Small tables with named rows and columns. After each table, cells are looked up by row and column.

Ver.tsv
	Rozezi	Pib	Fufo	Dakup	Sazar	Dip	Nek	Vikof
Setiv	-6.320	-17.966	-14.350	16.420	-23.450	40.970	-55.811	18.333
Viniv	-3.258	45.925	-8.866	-36.136	14.011	-43.459	40.029	-13.582
Moruni	-0.675	-72.050	56.694	27.914	-3.718	-38.826	72.148	-32.095
Vug	-5.314	21.590	-34.490	-9.086	-11.607	29.926	-57.678	18.226
Von	6.047	-3.845	15.119	-31.432	40.585	-70.896	67.636	-47.906
Bosuvu	-4.493	-78.111	57.933	42.855	-21.854	-18.372	57.114	-17.707
Vemasi	4.905	18.826	-6.293	-40.737	38.746	-54.747	37.769	-35.968
Zimi	2.209	-45.919	29.340	5.669	12.332	-35.097	43.118	-32.425
Guke	-2.726	15.644	-48.127	-10.453	-6.203	46.729	-91.312	19.985
Nov	-2.067	40.947	-8.144	-34.800	15.570	-43.338	38.788	-15.582
Bukave	-11.750	-34.301	-1.391	43.512	-51.970	63.445	-60.967	36.176
Medopaz	5.371	-43.895	31.738	-5.618	27.768	-55.367	61.556	-46.030
Fafu	2.038	-14.912	32.073	-16.423	25.422	-72.142	89.102	-42.960
Nufa	-12.094	9.268	-22.069	17.392	-42.373	53.834	-62.238	38.701

Nov, Nek: 38.788
Zimi, Sazar: 12.332
Nufa, Dakup: 17.392
Setiv, Pib: -17.966
Bukave, Vikof: 36.176
Setiv, Nek: -55.811
Fafu, Pib: -14.912
Bukave, Pib: -34.301
Guke, Fufo: -48.127
Fafu, Rozezi: 2.038
Medopaz, Nek: 61.556
Von, Dakup: -31.432
Moruni, Vikof: -32.095

Fef:
       Bokeza  Belo  Seve  Kat  Megep  Tumola
Dudef     134   158   126  177     84      54
Nir         4    99   160   77     42      69
Samif     162   150   125   42    102     117
Bola      161   126   209  103    220     151
Lur       119   171   139  160     98     189
Bazu      174   120   111  122    115      81
Pum        94   112    96  161     53      69

What is the Tumola of Dudef in Fef? 54
What is the Megep of Dudef in Fef? 84
What is the Seve of Dudef in Fef? 126
What is the Tumola of Nir in Fef? 69
What is the Tumola of Pum in Fef? 69
What is the Seve of Bola in Fef? 209
What is the Bokeza of Lur in Fef? 119
What is the Belo of Dudef in Fef? 158
What is the Kat of Samif in Fef? 42
What is the Megep of Samif in Fef? 102
What is the Kat of Pum in Fef? 161
What is the Megep of Nir in Fef? 42
What is the Belo of Lur in Fef? 171
What is the Megep of Pum in Fef? 53
What is the Kat of Bola in Fef? 103
What is the Seve of Nir in Fef? 160

Table Bufimu
          Lun  Mugef  Zabedag   Tof   Fel  Rezuzis
Gid      -1.6   -2.2     -0.6   3.4  -4.1     -0.1
Riv      -0.4    3.1      4.6  -1.4   0.7      1.3
Davaf     1.2    1.3      1.2   2.3  -1.6     -0.7
Nis      -1.5    0.8      2.3   2.3  -2.1     -1.8
Kanupu    5.1    2.0      0.4   2.2   4.7     -2.1
Ruvu      2.0    0.9      1.7   2.0  -0.1     -1.7
Tufovir   0.4   -2.1     -1.9   3.3   0.9     -1.9
Gezazo   -2.5   -1.6      0.9   1.0  -5.8      0.0
Gev       0.6    3.0      1.4  -2.6   6.2      3.0
Bog       3.0    0.3     -1.1   1.2  -2.5      2.3
Sus       0.5   -0.5     -1.8   0.6  -1.8      1.9
Zifipi    0.9   -0.7     -4.9   0.1   1.5      3.1

What is the Mugef of Davaf in Bufimu? 1.3
What is the Tof of Zifipi in Bufimu? 0.1
What is the Lun of Bog in Bufimu? 3.0
What is the Zabedag of Bog in Bufimu? -1.1
What is the Rezuzis of Gid in Bufimu? -0.1
What is the Tof of Sus in Bufimu? 0.6
What is the Fel of Kanupu in Bufimu? 4.7
What is the Zabedag of Nis in Bufimu? 2.3
Which row has the largest Fel? Gev

Palis
fields: Kino, Pifup, Gegusi
Zomuv: [0.13, 53.91, 77.92]
Nuzuka: [6.20, 59.15, 78.05]
Gop: [18.24, 51.67, 61.36]
Soz: [61.31, 4.77, 30.12]
Ravez: [27.18, 80.26, 56.06]

Pifup of Nuzuka = 59.15
Gegusi of Gop = 61.36
Gegusi of Zomuv = 77.92
Pifup of Ravez = 80.26
Kino of Nuzuka = 6.20
Kino of Soz = 61.31
Gegusi of Ravez = 56.06
Gegusi of Soz = 30.12
Kino of Gop = 18.24

Gelif:
fields: Laf, Gen, Begavup, Nodafil, Sov, Dos, Gub
Muzuk: [118, 76, 177, 137, 88, 167, 98]
Geru: [74, 148, 100, 76, 126, 100, 156]
Bas: [143, 75, 154, 143, 104, 95, 117]
Nosi: [29, 75, 119, 221, 131, 67, 14]
Fafitu: [157, 108, 129, 66, 87, 140, 102]

Sov of Nosi = 131
Dos of Nosi = 67
Gub of Fafitu = 102
Laf of Bas = 143
Begavup of Fafitu = 129
Laf of Nosi = 29
Gen of Nosi = 75
Gub of Geru = 156
Gen of Muzuk = 76
Gub of Muzuk = 98
Sov of Muzuk = 88
Dos of Fafitu = 140

Gulop.tsv
	Pasipen	Gemuvut	Gar
Mel	7.76	6.76	3.61
Nipumol	8.92	6.62	2.60
Nunebig	2.33	4.43	4.81
Fufubez	3.64	3.19	5.97
Pibi	3.92	4.62	4.19
Pab	3.66	4.33	5.04
Kidu	6.58	7.12	6.33
Ruz	6.76	5.82	7.91
Zubazof	3.73	6.61	3.16
Suku	4.72	5.94	5.59
Navidof	5.28	6.36	6.74
Nel	3.80	3.88	8.95

Kidu, Gemuvut -> 7.12
Nipumol, Gemuvut -> 6.62
Nunebig, Pasipen -> 2.33
Navidof, Gemuvut -> 6.36
Nel, Gar -> 8.95
Pibi, Gar -> 4.19
Nipumol, Gar -> 2.60
Pab, Pasipen -> 3.66
Pibi, Gemuvut -> 4.62
Fufubez, Gar -> 5.97
Nunebig, Gar -> 4.81
Nel, Pasipen -> 3.80
Mel, Gemuvut -> 6.76
Suku, Gar -> 5.59
Nunebig, Gemuvut -> 4.43
Fufubez, Pasipen -> 3.64
Ruz, Pasipen -> 6.76
Mel, Gar -> 3.61
Pab, Gemuvut -> 4.33
Which row has the largest Gar? Nel

Lolunil =
,Lil,Gof
Govituf,138,114
Puvi,166,92
Rebo,239,183
Rer,34,114
Suno,125,127
Sabek,164,76
Gode,143,180
Zaso,66,240
Zofu,162,196
Voletu,160,110
Mifa,117,134
Fum,194,104
Nek,127,171
Rezu,123,72

What is the Gof of Mifa in Lolunil? 134
What is the Lil of Suno in Lolunil? 125
What is the Gof of Sabek in Lolunil? 76
What is the Lil of Voletu in Lolunil? 160
What is the Gof of Zofu in Lolunil? 196
What is the Lil of Nek in Lolunil? 127
What is the Gof of Rebo in Lolunil? 183
What is the Gof of Rezu in Lolunil? 72
What is the Lil of Puvi in Lolunil? 166
What is the Gof of Fum in Lolunil? 104
What is the Lil of Fum in Lolunil? 194
What is the Gof of Govituf in Lolunil? 114
What is the Lil of Rebo in Lolunil? 239
What is the Gof of Puvi in Lolunil? 92
What is the Gof of Rer in Lolunil? 114
What is the Lil of Zofu in Lolunil? 162
What is the Gof of Nek in Lolunil? 171

Table Refari
|  | Bogasut | Duk | Med | Nefevi | Sifovup | Tib | Midisen | Gal | Dit | Gikulok |
|---|---|---|---|---|---|---|---|---|---|---|
| Motuv | 23633 | 41537 | 58713 | 43098 | 46344 | 28777 | 43175 | 24676 | 33878 | 32938 |
| Zudur | 23807 | 40977 | 57748 | 42988 | 43072 | 19143 | 40295 | 20867 | 44980 | 33520 |
| Katogof | 24960 | 43584 | 57106 | 42421 | 49631 | 31680 | 42606 | 28228 | 32633 | 30248 |
| Paz | 24873 | 41432 | 61721 | 39614 | 62783 | 39991 | 46940 | 26197 | 29593 | 29381 |
| Befazo | 30757 | 26533 | 57982 | 39669 | 42139 | 12524 | 51553 | 16206 | 44067 | 36853 |
| Resamif | 26253 | 14109 | 40462 | 50186 | 47269 | 36720 | 50463 | 33409 | 66573 | 29472 |
| Zise | 30876 | 8529 | 42201 | 47458 | 46156 | 39489 | 59084 | 32818 | 51113 | 32548 |
| Fef | 19746 | 26177 | 38389 | 53990 | 48587 | 33877 | 35930 | 34008 | 85507 | 25856 |
| Dalasil | 22078 | 19879 | 36918 | 54605 | 40166 | 41847 | 43670 | 38578 | 64514 | 29379 |
| Pevak | 44090 | 30233 | 7521 | 36435 | 29004 | 47708 | 26508 | 54619 | 50149 | 30514 |

What is the Nefevi of Motuv in Refari? 43098
What is the Duk of Resamif in Refari? 14109
What is the Med of Motuv in Refari? 58713
What is the Sifovup of Zudur in Refari? 43072
What is the Midisen of Pevak in Refari? 26508
What is the Duk of Zudur in Refari? 40977
What is the Sifovup of Zise in Refari? 46156
What is the Bogasut of Dalasil in Refari? 22078
What is the Bogasut of Zise in Refari? 30876
What is the Tib of Befazo in Refari? 12524
What is the Dit of Fef in Refari? 85507
What is the Midisen of Dalasil in Refari? 43670
What is the Gal of Fef in Refari? 34008
What is the Nefevi of Befazo in Refari? 39669
What is the Bogasut of Resamif in Refari? 26253
What is the Gikulok of Katogof in Refari? 30248
What is the Nefevi of Katogof in Refari? 42421

